In the data rows, the value 500 means zero.
Here are some points:
447 432 467 459 556 461 403 734 466 450 573 582 412 438 598 521
459 449 526 494 452 531 482 466 605 477 574 605 475 412 505 490
425 333 405 458 466 425 367 576 523 430 661 856 393 448 615 618
481 493 462 641 427 488 509 462 519 445 413 520 449 559 569 565
530 488 547 398 549 456 598 507 484 579 501 409 546 570 402 436
446 445 477 624 427 550 519 431 652 490 440 532 547 471 470 480
462 575 555 459 741 505 494 550 405 482 516 416 415 500 463 461
462 441 519 437 596 472 460 517 487 507 600 571 459 492 495 485
488 558 500 537 461 580 477 505 454 459 484 480 496 480 540 499
817 455 459 450 474 376 566 568 418 479 406 421 577 664 399 470
529 453 453 532 473 493 400 502 465 437 828 496 378 403 573 585
674 501 496 412 511 432 556 535 438 528 509 398 510 654 394 451
459 491 523 513 496 658 468 440 534 524 599 504 416 414 508 450
602 448 370 659 354 439 435 549 418 389 358 460 554 637 551 777
583 603 412 657 438 430 525 512 443 426 375 439 515 505 567 570
520 504 393 505 399 468 446 567 416 426 373 521 547 530 685 700
652 434 522 400 476 480 582 407 464 517 549 445 522 629 419 502
Then 10 other points, each followed by its number:
481 554 505 534 464 589 476 499 456 461 488 483 491 475 544 499 0
459 566 554 459 724 501 491 546 418 482 517 434 418 498 470 462 1
404 508 544 508 559 591 511 400 560 628 502 517 482 415 474 397 2
608 528 457 547 459 414 515 644 439 464 412 431 591 502 471 518 3
482 531 507 590 473 513 503 452 491 504 481 483 529 459 490 512 4
484 479 524 555 460 593 466 501 574 471 542 513 454 396 493 495 5
419 471 532 536 478 683 445 456 583 487 512 533 443 458 490 472 6
999 340 373 328 452 322 659 425 340 377 378 329 467 999 331 385 7
490 420 521 501 400 554 448 390 666 535 666 591 450 409 495 464 8
544 420 395 514 579 612 377 777 405 364 641 453 357 381 619 563 9
Which three of these numbered points are nearest to each point below, ignoring the 3 directions in which the first points spread most? Their numbers follow each, nearest first.
556 572 564 505 507 403 575 510 434 507 423 407 517 550 448 522 > 4 0 3
995 393 422 356 477 354 689 503 375 447 426 345 465 983 353 417 > 7 8 6
559 437 397 517 563 592 389 761 406 367 616 451 381 400 604 561 > 9 0 5
409 555 529 394 463 636 669 378 626 819 398 371 611 445 346 348 > 2 4 6
545 595 595 509 527 411 589 455 446 524 438 414 519 543 431 459 > 4 0 2
503 547 409 690 405 426 529 702 477 450 349 445 550 510 502 508 > 3 4 5
436 445 466 455 550 476 418 726 477 474 556 570 424 433 585 509 > 3 0 5
592 363 346 448 381 382 355 999 350 341 394 448 402 491 536 778 > 9 3 5
460 737 456 500 816 430 465 557 391 419 405 434 418 500 527 485 > 1 0 4
739 360 455 378 404 423 615 442 585 474 667 432 495 634 402 494 > 8 5 7
Here are 10 other points, each followed by its number:
424 542 536 479 644 444 505 572 434 497 417 527 524 438 551 468 0
513 496 480 495 507 550 514 454 557 457 441 533 515 481 493 514 1
391 474 542 431 403 726 521 362 687 749 458 479 583 388 421 385 2
538 455 540 418 591 450 567 500 472 514 578 455 496 526 419 481 3
423 341 419 457 470 424 376 564 519 433 639 852 404 452 615 612 4
523 530 515 532 573 468 527 517 493 517 575 448 445 422 463 453 5
556 594 588 504 525 410 597 461 443 525 431 403 528 553 425 456 6
437 456 526 499 467 579 437 465 584 537 538 566 463 431 541 475 7
706 591 419 532 420 394 506 593 413 399 397 437 600 591 459 542 8
406 597 629 447 578 593 514 380 509 532 495 483 480 455 473 428 9
Which three of these numbered points are nearest to each point below, ignoring the 3 directions in which the first points spread most? Their numbers follow each, nearest first.
409 457 527 446 389 708 516 372 678 732 449 481 583 389 437 428 > 2 7 1
435 452 523 496 461 575 433 469 589 542 534 569 467 432 547 477 > 7 1 4
396 486 548 439 406 722 530 362 681 746 450 466 590 387 412 378 > 2 7 1
417 580 614 448 569 588 506 388 503 523 514 486 472 457 486 448 > 9 6 1
704 603 415 546 411 390 505 608 416 402 368 435 618 583 460 537 > 8 5 6
604 498 361 625 361 367 493 520 385 377 341 392 705 746 549 677 > 3 7 6
380 423 609 431 527 528 548 384 624 566 452 642 517 449 504 417 > 4 1 7
418 556 550 477 667 431 515 563 431 506 411 517 531 437 543 446 > 0 6 9
461 456 508 520 449 561 437 479 585 531 520 554 472 438 540 488 > 7 1 3
374 580 679 494 633 421 539 395 514 678 495 457 424 465 459 392 > 6 9 0
